500 stands for zero in the data rows.
Here are some points, one per row:
tensor([502, 484, 478, 436, 516, 430, 422, 749, 460, 438, 495, 404, 450, 435,
        400, 437, 519, 488, 497, 528, 649, 465, 403, 476, 321, 434, 406, 540,
        376, 422, 379, 471])
tensor([505, 444, 522, 530, 442, 584, 446, 442, 458, 513, 463, 393, 539, 564,
        494, 587, 511, 543, 532, 465, 552, 632, 597, 462, 520, 382, 494, 546,
        481, 372, 539, 553])
tensor([508, 443, 645, 364, 390, 555, 600, 622, 494, 562, 522, 661, 518, 608,
        581, 361, 426, 303, 443, 496, 490, 528, 495, 456, 421, 499, 387, 633,
        426, 501, 467, 456])
tensor([535, 568, 422, 595, 455, 483, 556, 441, 485, 516, 580, 497, 434, 407,
        494, 366, 557, 559, 415, 407, 435, 568, 410, 517, 487, 547, 364, 468,
        618, 500, 462, 452])
tensor([537, 543, 494, 570, 448, 401, 581, 453, 502, 442, 620, 503, 496, 459,
        469, 459, 516, 559, 367, 441, 405, 568, 432, 562, 538, 543, 371, 485,
        583, 534, 558, 459])
tensor([571, 490, 408, 568, 482, 478, 484, 476, 448, 504, 570, 486, 390, 333,
        437, 309, 538, 561, 379, 438, 424, 576, 419, 526, 441, 550, 440, 424,
        615, 503, 486, 573])
tensor([503, 436, 413, 565, 678, 501, 517, 486, 484, 552, 534, 321, 397, 423,
        384, 348, 508, 559, 538, 458, 512, 498, 470, 521, 325, 612, 366, 557,
        319, 530, 517, 464])
tensor([459, 455, 401, 445, 488, 620, 422, 520, 429, 639, 570, 449, 595, 555,
        548, 505, 522, 522, 556, 602, 434, 496, 512, 512, 619, 395, 502, 540,
        570, 367, 568, 566])
tensor([462, 490, 592, 550, 428, 332, 520, 399, 470, 409, 637, 577, 481, 589,
        436, 650, 531, 489, 390, 535, 443, 463, 334, 633, 487, 419, 646, 580,
        495, 544, 642, 430])
tensor([523, 452, 485, 473, 441, 603, 425, 428, 495, 588, 431, 426, 561, 595,
        501, 564, 455, 513, 508, 498, 511, 548, 518, 467, 534, 410, 479, 495,
        494, 324, 632, 532])
tensor([519, 555, 403, 353, 841, 336, 385, 522, 467, 511, 524, 673, 723, 574,
        416, 503, 528, 424, 555, 133, 547, 573, 532, 312, 396, 463, 580, 499,
        597, 615, 493, 549])
tensor([582, 419, 308, 446, 527, 598, 600, 437, 550, 485, 619, 613, 527, 358,
        496, 558, 470, 339, 423, 637, 450, 490, 658, 487, 549, 558, 554, 537,
        310, 444, 363, 520])
tensor([478, 504, 570, 594, 577, 431, 458, 537, 451, 412, 584, 451, 486, 547,
        495, 417, 425, 529, 505, 464, 494, 372, 468, 413, 432, 564, 424, 609,
        321, 436, 417, 616])
tensor([436, 398, 516, 517, 402, 310, 521, 424, 523, 392, 506, 610, 523, 539,
        448, 492, 661, 470, 521, 514, 462, 459, 427, 554, 523, 474, 699, 574,
        505, 446, 499, 263])
tensor([464, 483, 545, 358, 479, 488, 521, 488, 419, 487, 394, 352, 444, 408,
        765, 545, 457, 479, 440, 466, 658, 456, 491, 510, 627, 673, 613, 439,
        589, 578, 501, 436])
tensor([516, 610, 658, 592, 481, 427, 376, 443, 566, 481, 657, 535, 501, 528,
        496, 491, 445, 502, 573, 370, 611, 368, 539, 465, 570, 554, 408, 490,
        407, 467, 432, 584])
tensor([569, 555, 335, 509, 528, 485, 532, 541, 610, 541, 487, 434, 470, 517,
        585, 676, 324, 345, 580, 553, 282, 450, 547, 601, 402, 588, 579, 441,
        559, 507, 403, 515])
tensor([446, 453, 454, 391, 467, 506, 340, 433, 867, 419, 426, 455, 490, 485,
        622, 420, 559, 781, 480, 431, 496, 422, 349, 546, 502, 457, 537, 677,
        352, 821, 447, 561])
tensor([585, 530, 546, 546, 494, 533, 495, 440, 523, 524, 383, 494, 552, 603,
        506, 522, 423, 658, 507, 511, 649, 571, 577, 476, 535, 363, 508, 517,
        478, 344, 485, 513])
tensor([528, 455, 493, 377, 322, 365, 537, 489, 494, 423, 511, 570, 595, 607,
        375, 398, 666, 577, 600, 475, 377, 401, 534, 490, 526, 642, 735, 572,
        512, 404, 488, 243])
tensor([546, 437, 343, 498, 539, 545, 579, 484, 646, 516, 549, 646, 438, 470,
        565, 591, 471, 306, 473, 652, 441, 523, 545, 379, 475, 568, 546, 465,
        419, 397, 463, 546])
tensor([612, 458, 610, 593, 636, 451, 502, 443, 480, 465, 317, 485, 532, 652,
        506, 386, 381, 665, 457, 550, 665, 448, 724, 542, 609, 329, 506, 498,
        487, 452, 510, 536])
tensor([464, 569, 705, 511, 429, 463, 429, 459, 533, 446, 563, 555, 504, 398,
        555, 434, 392, 399, 500, 410, 408, 397, 512, 338, 524, 416, 544, 528,
        318, 397, 371, 598])
tensor([699, 550, 376, 435, 474, 422, 433, 664, 455, 625, 468, 317, 530, 339,
        336, 470, 596, 515, 467, 509, 589, 440, 385, 357, 363, 435, 391, 450,
        473, 549, 443, 486])
tensor([531, 443, 547, 554, 464, 554, 454, 448, 494, 508, 417, 412, 561, 542,
        508, 547, 480, 565, 506, 466, 543, 637, 602, 473, 483, 399, 547, 562,
        509, 342, 552, 589])
tensor([548, 560, 402, 537, 536, 573, 532, 597, 654, 519, 539, 500, 382, 591,
        559, 628, 507, 304, 497, 572, 383, 494, 562, 474, 455, 551, 583, 425,
        479, 487, 467, 530])
tensor([546, 567, 515, 473, 621, 635, 639, 593, 580, 415, 496, 594, 373, 666,
        519, 476, 582, 319, 501, 608, 452, 684, 485, 444, 613, 587, 511, 495,
        384, 529, 656, 542])
tensor([324, 501, 432, 632, 347, 581, 585, 590, 405, 463, 483, 616, 627, 434,
        322, 484, 559, 526, 539, 538, 594, 349, 611, 368, 299, 558, 527, 402,
        521, 720, 754, 417])
tensor([394, 648, 445, 618, 515, 563, 609, 515, 444, 479, 523, 579, 589, 304,
        451, 414, 571, 550, 628, 535, 551, 387, 505, 493, 357, 472, 524, 515,
        501, 633, 685, 426])
tensor([481, 547, 578, 571, 425, 388, 568, 476, 586, 474, 653, 512, 494, 485,
        473, 520, 511, 522, 331, 434, 456, 522, 468, 624, 516, 476, 454, 512,
        589, 541, 591, 414])
tensor([444, 503, 512, 540, 530, 415, 537, 513, 503, 460, 604, 575, 351, 441,
        510, 424, 558, 640, 555, 500, 399, 475, 404, 520, 464, 418, 410, 487,
        516, 549, 684, 354])
tensor([486, 425, 490, 385, 505, 581, 481, 519, 408, 475, 466, 433, 493, 430,
        601, 568, 239, 586, 497, 535, 587, 507, 367, 484, 597, 715, 656, 465,
        624, 628, 420, 432])
tensor([571, 528, 591, 346, 558, 606, 399, 468, 428, 453, 171, 713, 331, 401,
        275, 681, 640, 630, 408, 425, 216, 278, 674, 521, 521, 422, 470, 660,
        652, 581, 392, 379])
tensor([363, 523, 429, 442, 555, 523, 352, 511, 468, 608, 496, 511, 576, 455,
        594, 511, 524, 503, 467, 701, 436, 581, 567, 588, 599, 537, 436, 453,
        508, 442, 464, 434])
tensor([606, 594, 464, 561, 571, 628, 562, 647, 633, 505, 504, 515, 385, 605,
        495, 562, 500, 307, 573, 554, 399, 571, 484, 565, 569, 529, 584, 487,
        522, 533, 511, 566])
tensor([548, 466, 559, 573, 496, 554, 465, 445, 465, 554, 388, 417, 511, 578,
        517, 597, 522, 570, 478, 447, 589, 599, 576, 476, 465, 422, 534, 595,
        513, 308, 530, 587])
tensor([546, 458, 479, 530, 462, 572, 481, 484, 411, 563, 451, 431, 568, 586,
        516, 576, 493, 572, 549, 463, 511, 558, 543, 497, 563, 384, 526, 520,
        451, 366, 559, 589])
tensor([559, 532, 574, 493, 479, 576, 474, 425, 500, 525, 446, 415, 531, 603,
        472, 498, 423, 589, 496, 471, 621, 590, 657, 512, 517, 352, 532, 512,
        471, 400, 507, 506])
tensor([479, 535, 521, 410, 486, 478, 534, 482, 396, 546, 425, 361, 452, 474,
        732, 580, 447, 510, 465, 566, 578, 483, 449, 409, 596, 646, 563, 437,
        614, 628, 417, 417])
tensor([439, 532, 519, 493, 570, 444, 550, 500, 538, 564, 591, 531, 319, 329,
        444, 370, 552, 608, 583, 458, 462, 546, 456, 575, 417, 477, 436, 494,
        490, 540, 649, 385])
tensor([634, 506, 281, 538, 434, 544, 419, 475, 362, 486, 458, 427, 450, 278,
        460, 381, 545, 483, 398, 369, 422, 449, 365, 473, 437, 522, 378, 369,
        574, 472, 534, 617])
tensor([427, 437, 411, 467, 366, 563, 446, 446, 464, 495, 505, 464, 538, 573,
        514, 434, 447, 546, 688, 504, 481, 573, 624, 543, 623, 314, 449, 353,
        420, 478, 451, 531])
tensor([449, 420, 469, 575, 446, 360, 483, 271, 425, 437, 539, 609, 458, 614,
        444, 575, 611, 368, 464, 531, 523, 462, 391, 578, 471, 399, 694, 626,
        482, 542, 428, 291])
tensor([528, 324, 761, 448, 708, 655, 749, 378, 553, 397, 562, 560, 738, 533,
        537, 654, 642, 601, 446, 353, 472, 464, 343, 627, 339, 364, 450, 150,
        675, 460, 378, 530])
These points spread out most along one direction. Where along it does each point below lie, from 0 to 99? The average is 50, and the first point in the table lies past the average. One standard deviation of the points above along it is 16.
tensor([437, 679, 501, 544, 483, 566, 438, 432, 462, 334, 525, 587, 611, 514,
        432, 490, 565, 484, 635, 561, 727, 428, 490, 555, 348, 660, 370, 462,
        580, 581, 572, 710]) 57
tensor([464, 459, 492, 448, 511, 478, 486, 542, 426, 460, 513, 370, 462, 469,
        643, 642, 324, 563, 510, 625, 471, 569, 461, 366, 537, 642, 557, 468,
        674, 655, 416, 432]) 49
tensor([479, 528, 459, 550, 525, 391, 440, 589, 470, 615, 442, 481, 576, 411,
        650, 643, 498, 521, 478, 702, 392, 590, 574, 577, 540, 612, 472, 408,
        467, 578, 418, 420]) 48
tensor([525, 405, 613, 432, 416, 497, 630, 753, 470, 545, 515, 737, 507, 613,
        669, 418, 494, 386, 507, 452, 517, 565, 495, 519, 481, 528, 373, 658,
        434, 501, 503, 503]) 48
tensor([555, 568, 679, 550, 447, 364, 384, 366, 576, 470, 579, 529, 552, 517,
        450, 454, 491, 427, 674, 457, 628, 403, 541, 509, 587, 551, 353, 453,
        538, 562, 477, 692]) 47
tensor([393, 550, 496, 414, 534, 556, 403, 502, 435, 660, 529, 389, 578, 513,
        620, 437, 627, 466, 399, 694, 404, 526, 597, 542, 577, 503, 511, 502,
        588, 450, 523, 532]) 40
tensor([471, 468, 590, 408, 499, 393, 477, 672, 460, 356, 424, 453, 533, 438,
        480, 373, 417, 333, 501, 500, 539, 415, 416, 476, 400, 397, 404, 565,
        359, 388, 442, 502]) 51
tensor([506, 521, 490, 563, 658, 467, 539, 418, 527, 690, 534, 484, 375, 396,
        391, 406, 535, 569, 633, 514, 566, 472, 435, 520, 334, 601, 417, 542,
        412, 571, 607, 532]) 67
tensor([467, 496, 492, 466, 358, 548, 461, 485, 443, 550, 499, 484, 522, 596,
        487, 474, 484, 624, 615, 501, 522, 604, 594, 514, 603, 348, 545, 339,
        357, 462, 460, 591]) 29
tensor([475, 382, 527, 401, 493, 517, 510, 528, 433, 472, 485, 351, 439, 405,
        706, 564, 435, 508, 453, 498, 662, 442, 509, 477, 654, 664, 611, 468,
        640, 610, 469, 443]) 47
tensor([568, 530, 552, 677, 598, 732, 452, 646, 672, 509, 406, 521, 426, 608,
        383, 517, 499, 296, 587, 488, 388, 614, 395, 549, 675, 594, 530, 460,
        551, 558, 499, 499]) 43
tensor([207, 587, 407, 546, 444, 350, 781, 465, 597, 525, 423, 535, 520, 605,
        236, 614, 396, 442, 234, 435, 526, 451, 482, 551, 639, 479, 511, 593,
        600, 450, 419, 685]) 49
